(in the rows, 128 means zero)
Families of rows that turns and mirrors carry onto each other, the same ones carrying the whole set onto itself: the rest of each named row's family, in list order
4 families of 8 rows
Siku: [139 130 136  97 122 150 157 147 127]
vavo: [123 113 123 121 135 109 150 133 155]
nad: [128 129 132 105 134 162 146 158 129]
Vegun: [136 143 145 145 143 113 132 168 121]
Kurok: [134 145 144 148 146 132 131 161 113]
fim: [130 129 124  97 132 156 156 151 116]
rede: [114 128 103  88 118 136 122 115 125]
raba: [124 129 105  88 108 135 118 120 131]
zile: [136 134 129 105 136 157 154 153 136]
pev: [112 139  88 126 119 131 144 156 110]
nagip: [132 142 138 144 156 114 133 166 119]
luku: [123  98 119 126 128 108 143 130 136]
kav: [125 169 125 106 122 141 107 137 105]
Bomam: [141 143 158 108 129 124 108 134 143]
big: [122 175 131 108 130 140 114 153 108]
keku: [127 160 126 112 125 140 104 150  93]
rori: [116 127  85 123 135 125 143 151 107]
Veziv: [132 134 163 108 139 118 113 124 134]
mobir: [111 133  91 119 138 118 146 160 106]
Lega: [122 102 126 128 136 107 149 145 140]
dugug: [133 108 123 119 137 102 146 129 146]
fof: [139 139 156 114 124 131 108 123 142]
fiko: [121 136 114 127 127  92  96 132 114]
Duvog: [116 143 127 136 126  93 100 132 129]
Zami: [111 129 114  85 106 125 111 129 127]
sato: [130 134 160 106 137 134 119 125 146]
Vas: [133 143 138 150 152 122 146 152 118]
Pipeg: [124 163 121 113 128 148 104 156 104]
buta: [106 142 115 137 135  98 100 134 117]
Timev: [116 138  91 127 121 115 138 158  99]
gud: [112 127 106  85 113 117 125 121 132]
diro: [122 142 115 128 127  86 108 125 118]

Same family as Kurok: fim, kav, Lega, Duvog, sato, Timev, gud
Same family as rede: vavo, nad, Vegun, keku, mobir, fof, diro
Same family as Siku: pev, luku, big, Veziv, Zami, Vas, buta

Families of rows that turns and mirrors carry onto each other, the same ones carrying the whole set onto itself: the rest of each named row's family, in list order
3 families of 6 rows
G: [125  83 147 138 118 120 131 137 144 166]
Q: [104  76 169 134 123 129 114  90 112 138]
U: [146 125 143 106 114 144 144 124 116 145]
M: [106 126 127 111 114 102 133 100 104 149]
J: [119 114 172 134 141 104 121 140 143 151]
V: [129 104 178 120 107 142 113 107 108 113]
Z: [100 103 175 150 137 123 141  89 122 147]
H: [108 100 164 111 126 103 117  80 120 145]
R: [103 143 123 145 129 128 129  95 121 139]
C: [127 106 141 110 120 124 161 130 138 118]
K: [137 106 138 133 132 142 163 127 129 147]
Y: [124 134 129 146 118 132  89 123 113 131]
S: [110 101 131 146 103 123  90 127 135 125]
E: [119 103 154 147 117 144 108 104 121  96]
W: [134 102 153 127 107 120 128 103 138  94]
N: [125 134 147 152 116  97 104 133 128 130]
P: [127  92 177 141 138 128 130 130 120 165]
A: [121 120 106 125 119 133 130 106 112 155]

Same family as H: M, J, C, W, N
Same family as Z: G, U, V, R, S

Families of rows that turns and mirrors carry onto each other, the same ones carrying the whole set onto itself: the rest of each named row's family, in list order
5 families of 4 rows
lufe: [155 133 100 105 135 131 118 109 131 135 108 124 100 155 132 121 133 110
 114]
Nop: [129 196 139 149  96 106 146 101 150 109 156 107 153 132 136 142 110  94
 116]
nifa: [176 181 134 119 103 106 138 101 150 101 155 116 158 150 132 162 114 100
 117]
Kizam: [160 140  92  99 125 139 125  95 146 129 112 118 109 157 131 124 139 122
 108]
regab: [134 153 113 128 108 128 139 117 128 143 111 119  99 134 113  90 152 111
 108]
levu: [137 138 114 118 112 128 120 115 126 140 114 112 100 147 113  90 146  97
 107]
lifot: [152 136 104 104 122 132 133  99 126 119  99 122 106 168 112 130 127 128
 103]
migo: [168 194 133 139  97 123 144  95 140 113 150 122 155 139 128 170 113  89
 111]
fufam: [159 155 109 102 123 140 131 105 126 141 101 116  98 173 118 117 134 107
 123]
tet: [121 150 112 122 124 123 142 109 122 127 109 117 101 145 102  95 137 110
  88]
rezin: [175 197 131 129 106 106 122  91 146 105 140 119 150 140 120 162  98 109
 108]
zoped: [121 161 114 115 131 143 120 105 134 132 111 104  96 147 115  96 139 103
 111]
Rin: [143 210 135 151  98  92 135 106 134 113 151 109 146 132 117 125 105  99
 103]
doso: [139 197 140 160 108 106 137 114 133 104 161 120 149 121 123 131 127  92
 112]
Ket: [171 193 137 128  97 127 140 112 148 106 156 119 156 145 130 158 102  94
 116]
repul: [151 191 146 149  95 100 144 120 145  96 153 101 134 135 123 131 101  83
 119]
bidan: [157 135  97 118 120 132 128  96 118 136 100 125 100 155 135 125 142 110
 107]
guloz: [177 190 128 145 117 121 131 106 146  90 153 118 138 142 129 158 100  83
 109]
gatig: [140 201 132 150 105 115 146 109 146 103 159 117 153 125 125 131 107  86
 125]
kuv: [127 136 119 115 110 124 127 102 135 137 107 109  99 141 128  98 145 102
  95]

Same family as migo: Nop, bidan, kuv
Same family as regab: nifa, Kizam, doso
Same family as lifot: tet, rezin, Rin
Same family as fufam: zoped, repul, guloz

Families of rows that turns and mirrors carry onto each other, the same ones carrying the whole set onto itself: the rest of each named row's family, in list order
5 families of 8 rows
koleb: [172 112 109 129 124 160 127 129 139 132 131 161 136 111 125 151 141  98
 122 111 119 136 113 146 149 109  97 138]
lus: [131 134 128 133 146 137 119  93 168 125 112 124 145 114 133 158 150 108
 134 119 114 131 124  92  97 111 122 137]
sonu: [135 135 117 120 151 118 146 141 113 122 121 115 145  94 129 121 125 124
  88 145 135 129 129 100 150 127 104 110]
rig: [132 120 162 151 139 127  98  80 128 127 152 134 115 111 133 129 149 135
 149 125 134 140 142 107 117 118 132 118]
Gibo: [120 129 165 160 139 158  92 123 134 120 148 114 133 120 120 114 131 116
 163 119 135 129 130 109 118 140 119 123]
vafu: [131 119 110 150 118 118 149 105 112 140 135 129 119 127 148 117 131 164
 155 138 134 108 137 129 149 132 106 162]
nide: [127 122 119 134 120 162 119 126 162  97 119 150 147 116 124 136 145 101
 106 129 112 115 131 140 165 141 136 115]
Zagek: [122 124 136 120 141 146 127 147 120 152 117 106 138 120 131 132 136 136
  97 155 125 134 108  93 135 123  87 128]
tebe: [157  99 115 136 129 138 144 114 107 122 143 145 113 136 162 124 122 155
 145 124 125 129 141 145 146 120 106 163]
Sok: [132 127 156 123 131 113 153 130 107 117 153 131 156  98 106 149 134 112
 131 128 151 126 149 105 138 113 135 113]
gifo: [124 120 122 138 162 131 130 107 149 144 100 148 129 134 142 160 154 120
 147 120 122 143 124 108  99 106 115 139]
firi: [114 135 121 120 153 136  98 113 158 141 117 120 142 124 119 158 114 100
 133 115 120 119 128 111 104 154 124 160]
Zopu: [135 113 121 129 139 156 121 119  90 148 128 125 126 145 153 145 129 155
 128 148 148 113 147 154 143 123  98 142]
pez: [142 105 114 122 140 160 136 121 145  83 133 159 143 135 121 123 123  98
 104 139 115 120 145 127 154 148 132 139]
Bita: [159 107 116 137 125 134 130 106 132 142 126 151 113 114 166 129 117 128
 143 144 129 137 139 139 133 120  99 178]
Vil: [141 116 132 114 124 119 117 131 101 148 161 103 141 112 108 166 129 136
 126  96 145 122 116 119 147 131 105 132]
fatoz: [108 125 156 121 132 107 140 129 108 117 156 115 123  97 125 130 141 133
 139  99 140 137 149 133 146 128 100 118]
Ped: [117 107 163 136 145 109 119 103 135 126 143 143 126 121 146 128 152 122
 157 129 147 154 156 111 124 130 142 133]
koz: [116 137 147 112 123 110 144 108  94 131 158 120 144 103 109 150 143 130
 138 121 129 134 137 108 134 108 109 118]
zumo: [125 123  92 142 138 127 124 121  92 144 131 134 132 134 140 139 138 152
 124 115 129 117 144 144 159 120 102 176]
zofu: [160 126 122 166 146 156 103 126 122 130 146 145 134 114 111 144 147 136
 110  97 135 100 140 150 158 118 121 150]
goze: [122 122 156 134 120 144 123 141  99 118 153  97 137 116 122 148 133 143
 143 118 135 129 119 113 147 121  90 111]
kiku: [146 128 114 138 154 138 138 122 107 125 105 145 145 117 125 161 126 123
 106 149 131 128 119  98 130  97 123 100]
gil: [135 114 138  99 138 124 175 130 124 131 134 149 127 141 121 109 130 120
 122 126 117 112 138 121 147 145 117 177]
fupi: [138 120 147 119 132 116 159 106 126 122 135 149 119 127 116 118 117 106
 154 135 130 107 142 113 143 155 114 181]
gumiv: [134 142 123 113 145 125 127 111 111 130 110 129 149 112 137 136 134 117
  99 158 113 141 116  85 138 114 123 108]
zan: [118 135 121 120 147 117 129 131 120 138 109 134 143 141 139 109 139 115
 115 118 119 112 141 116 163 151 137 187]
Kosu: [176 120 115 146 142 171 132 131 144 121 147 160 139 120 123 131 135 112
 139  98 117 119 129 153 130 115 115 146]
Safiz: [118 114 145 162 149 134 100  99 141 121 125 132 100 124 137 111 141 125
 151  94 135 135 138 123 112 129 118 124]
seniv: [129 127  96 147 156 142 129 113 161 117  94 119 139 119 127 135 131 108
 114 116 127 119 122  95 101 120 105 133]
keva: [150 107 130 121 129 146 134 113 121  88 136 162 131 131 101 134 129  90
 122 132 126 119 125 118 175 151 120 124]
ragev: [134 121 129 142 138 145 109 123 151  89 126 133 150 126 124 143 139 105
 106 106 127  99 151 125 165 149 149 162]
Papek: [143 118 146 146 151 133  71 105 126 120 155 121 126 121 130 141 123 125
 149 111 141 128 129 119 141 161 136 123]
Liged: [128 117 109 110 139 128 101 123 109 159 113 119 132 123 135 143 107 129
  85 149 131 132 118 104 138 136 118 137]
rimil: [162 119 144 139 131 177 116 135 130 139 143 125 148 130 116 150 146 117
 130 100 153  94 137 153 131 117 120 132]
gav: [163 134 113 165 130 157 122 125 155 143 141 144 136  94 138 136 147 139
 141 117 124 111 129 158 138 115 109 139]
pab: [ 98 122 126 138 141 157 108 122 163 128 115 108 146 127 129 132 130 110
 128 147 125 133 131  93 100 137 102 149]
kode: [108 127 133 113 118 120 160 123 128 129 115 141 132 141 110 104 142 115
 125 127 118 100 125 110 164 154 131 148]
das: [137 107 133 125 140 163 106 120 143 100 123 122 159 153 140 128 141  98
 124 138 150 109 146 121 151 159 144 133]
Mit: [118 133 130  98 157 136 146 134 123 154 115 123 153 156 132 125 146 113
 138 137 136 105 139 125 136 155 111 168]

Same family as nide: sonu, vafu, fatoz, Safiz, seniv, gav, kode
Same family as lus: rig, tebe, pez, koz, gil, gumiv, Kosu
Same family as gifo: koleb, Sok, Bita, Ped, kiku, fupi, keva

Families of rows that turns and mirrors carry onto each other, the same ones carrying the whole set onto itself: the rest of each named row's family, in list order
4 families of 4 rows
voga: [111 162 124 131  99 154 141 118 101 106 141 136 129 118 102 130 110]
lepo: [109 163 129  95 113 126 125 122 113 108 128 145 119 129  91 116 118]
beze: [127 115 127 126 146 104 119 140 150 152 132 113 122 131 141 107 156]
fasil: [133 108 118 149 135 141 127 138 143 139 129 106 142 139 160 124 147]
fili: [117 122 136 115 125 103 118 138 154 156 132 112 116 138 150 110 149]
bok: [107 155 125 104 110 103 125 117 116 101 122 143 114 119  99 115 118]
nane: [115 162 131 127  98 156 136 116 104  99 139 124 133 132 105 139 109]
Rirun: [119 108 127 152 129 140 131 139 140 145 141  98 140 139 158 129 148]
fanu: [114 153 125 137 103 153 147 131  92 105 136 131 128 146 102 133 114]
minu: [131 122 117 161 124 147 126 132 132 146 144 110 139 137 166 124 141]
gafe: [128 110 125 127 140 104 109 132 152 141 128 114 129 139 152 110 151]
fepat: [122 115 120 111 148 101 113 126 144 149 139 123 133 129 147 104 147]
rudin: [133 115 124 138 136 152 146 133 138 147 136  92 134 130 155 129 147]
daz: [112 165 141  99 119 113 126 116 116 103 138 138 135 135  87 119 131]
gagos: [109 158 123 137 101 162 144 116 109  93 129 130 141 121 114 138 123]
bak: [100 162 130 103 108 122 127 110 112 107 139 144 123 116  93 119 117]

Same family as bak: voga, fasil, gafe
Same family as fanu: fili, rudin, daz

Families of rows that turns and mirrors carry onto each other, the same ones carrying the whole set onto itself: the rest of each named row's family, in list order
5 families of 8 rows
zapa: [154 155 161 128 138 107 130 136 156 168 122  95]
bipi: [134 137  93 118 130 108 152 132 115 104 126 108]
boke: [116 141 106 115 166 109 153 122 110 115 140  89]
nov: [143 148 147 126 115 101 146 141 165 151 113 119]
dazo: [147 140  94 119 134  89 119 131 135 110 134 109]
sene: [141 147  99 111 155  95 133 130 101 111 140 101]
Rofu: [159 136 103 118 153  93 118 121 123 133 148  79]
peve: [133 136 110 122 173  96 143 117 107 125 147  83]
Gurid: [159 151 153 143 118 100 128 138 149 160 118 114]
niv: [134 150 161 150 127 112 150 137 154 164 118  99]
zusa: [155 145 156 125 135 104 144 130 152 174 127  88]
Susas: [146 141 102 118 152  90 134 129 110 101 136  92]
mokik: [138 160 161 139 134 119 154 145 146 165 121 115]
zote: [124 139 103 130 152 107 138 122 110 101 132 121]
furug: [107 146 107 121 140 102 142 126 117 100 133 103]
losu: [147 138  91 119 132  89 128 132 118 114 124 114]
binob: [168 145 113 109 152 100 122 131 107 129 133  77]
ladab: [142 143 108 107 172  94 126 122 115 133 128  75]
rugo: [145 153 148 136 111 115 140 141 153 149 112 123]
Robet: [106 153 146 151 130 107 161 137 146 145 125 122]
vuri: [120 148 156 137 132 119 165 131 141 143 111 131]
zel: [156 141 101 112 158  81 119 128 120 130 133  87]
lat: [133 143  97 114 148  93 127 121  99 119 139  92]
viluz: [129 143 125 123 175 105 136 118 102 113 127  81]
mefod: [133 148 151 152 112 114 157 138 143 142 130 130]
Boze: [135 135 112 129 170 110 136 111  98 125 145  91]
gepaf: [122 134 100 128 147 102 152 121 104 108 136 110]
Fif: [144 155 134 139 107 104 147 148 152 163 130 119]
nirip: [146 148  95 108 118  99 128 137 122 117 137 100]
biva: [128 152 165 153 164 107 154 129 133 157 120  99]
Gipog: [137 138  99 121 146  88 128 121 108 109 135  85]
Mul: [168 153 154 140 141 104 141 142 138 175 125  97]
Doni: [131 143 165 136 152 122 163 120 130 168 125 100]
pora: [130 156 158 144 129 117 148 136 145 173 122 107]
zozik: [118 152 165 148 148 115 160 129 137 153 144 113]
zet: [120 149 158 146 126 129 163 131 139 144 125 119]
fule: [159 140  95 111 136  94 124 131 121 122 115  92]
Rim: [129 151 169 138 152 121 155 126 142 162 135  92]
sepat: [143 155 163 146 134 114 154 145 154 156 119 108]
ridin: [143 155 168 140 153 102 131 129 143 171 131  97]

Same family as Gipog: sene, niv, Susas, mokik, lat, pora, sepat
Same family as Gurid: bipi, boke, ladab, mefod, zozik, fule, ridin
Same family as Rofu: nov, dazo, zusa, zote, vuri, Boze, Doni
Same family as zet: zapa, peve, losu, rugo, zel, gepaf, Rim

